data =
495,-194,-495,526,345,-443,516
-244,-365,141,-137,327,-296,96
141,402,-448,37,-334,292,-546
-849,-396,518,-119,-48,87,414
945,745,-291,-373,230,-252,276
651,633,-72,362,-427,750,-280
648,134,-199,-2,-295,-24,-5
-690,-416,-220,-162,41,-306,-2
128,712,-136,897,191,185,-381
-412,292,266,631,-4,16,61
Find the entry in the bottom-left corner.
-412
The entry directly above -136: -220
The largest entry in the last column: 516
The 3rd entry on the diagonal from the top-right corner: -334
The smallest entry is -849
The last entry, reading row by row: 61
Find the entry just left of 41.
-162
Find the entry directly above -4.
191
The entry directly above -119: 37
Find the third entry on the main diagonal.
-448
Find the entry just right of the largest entry.
745
The top-left entry: 495
The second-last entry, reading row by row -> 16
The 2nd largest entry: 897
Find the entry just right of the smallest entry.
-396
The entry just right of -199 is -2
Find the fourth entry in reading order.
526
The 5th entry in reading order: 345
Find the entry directly below -24.
-306
The entry directly below the smallest entry: 945
Find the second entry on the diagonal from the top-right corner.
-296
Find the third largest entry.
750
The entry just left of -252 is 230
Find the second entry on the main diagonal.
-365
The entry directly above 41 -> -295
The entry directly below 414 -> 276

B =
[[  6 -48 -12 -59 -27   5 -13   1   9  -6 -15  49   8 -33  11  61]
 [  5 -47 -10 -58 -27   7 -14   4   9  -7 -15  48   9 -31   8  62]
 [ 59 -11 -20 -32  20 -42  27 -13  57 -39   2   0  22 -30 -42  45]
 [ 46 -14 -18 -32  11 -36  32 -14  16 -11  14 -15  14 -19 -31  26]
 [ 59 -10 -22 -30  22 -43  26 -15  56 -40   1   0  24 -30 -43  46]
 [ 47  -9 -20 -27  19 -38  24  -7  61 -38   3  -3  24 -33 -47  46]
 [ 11 -49  -8 -62 -27  11 -16  -1  24  -3 -16  47   5 -31  14  60]
 [ 10 -51  -8 -60 -27  12 -18   0  25  -3 -16  48   4 -32  15  58]
 [ 39 -18 -17 -22   2 -38  28 -15  20  -3  15 -15  18 -21 -28  26]]
Counting starts at 0.
The entry directly below the smallest entry: -60
The entry in row 1 and column 0: 5
The entry just left of the largest entry is 8
The top-right entry -> 61
Which number is the largest entry? 62
Which number is the entry at row 0, column 1? -48
Which number is the entry in row 0 and column 0? 6
Which number is the entry in the bottom-right corner? 26
Which number is the entry in the bottom-left corner? 39
Which number is the entry in row 2 and column 0? 59
Which number is the entry in row 1 and column 1? -47
The entry just left of the smallest entry is -8
The top entry of the column that holds the smallest entry: -59
Which number is the entry in row 0 and column 2? -12
The entry just right of 25 is -3
The entry in row 1 and column 2 is -10
Which number is the entry directly below 45? 26
The entry directly below 16 is 56
The entry just right of the smallest entry is -27
The entry directly above 57 -> 9
The entry just right of -51 -> -8

Read these off the array that follows.
1) What is the entry just right of 3912?
2) What is the entry just left of 8120?
3) What is the entry just right of 8155?
4) What is the entry just right of 4710?
((3912, 1677, 2180, 8120), (6502, 2999, 1638, 1622), (4710, 5160, 3594, 7724), (3927, 8296, 2437, 2519), (7707, 4513, 8155, 1910))
1) 1677
2) 2180
3) 1910
4) 5160

Read these off the matrix that follows.
1) What is the entry directly above the largest entry?
2) What is the 3rd entry on the diagonal from the top-right corner?
3) What is the entry in the bottom-right corner?
4) What is the first entry of the smallest entry's row?
5) What is the entry just left of 41?
6) What is the entry just right of the centre entry?
7) What is the entry just left of 15?
8) What is the entry just right of the largest entry?
[[67 68 42 38 68 38 48 37 40 52 57 38 56 40 39]
 [48 13 72 51 13 65 74 59 47 20 67 65 15 66 63]
 [28 33 41 49 33 46 37 49 47 42 34 46 39 42 43]
 [24 29 59 69 29 67 50 70 67 52 37 67 47 63 64]
 [25 74 18 54 74 33 10 45 57 80 12 33 82 27 32]]
1) 47
2) 39
3) 32
4) 25
5) 33
6) 47
7) 65
8) 27

A =
[[0.600, 0.133, 0.216, -0.646],
 [-0.994, 1.557, -0.235, -1.536]]
Indices start at 0.
The entry in row 1 and column 0 -> -0.994
Read off the entry directly above -0.235.
Answer: 0.216
The entry just right of 0.216 is -0.646
The entry in the bottom-right corner -> -1.536
Read off the entry in row 0 and column 1.
Answer: 0.133
Read off the top-left entry.
Answer: 0.600
The bottom entry of the column that holds the largest entry is 1.557

Read these off the row that follows.
1) What is the entry just right of the smallest entry?
2) What is the 3rd entry from the right?
3) What is the second entry from the right?
4) What is the third smallest entry?
[253 473 868 926 223 408 327   1  63 407 332 147]
1) 63
2) 407
3) 332
4) 147
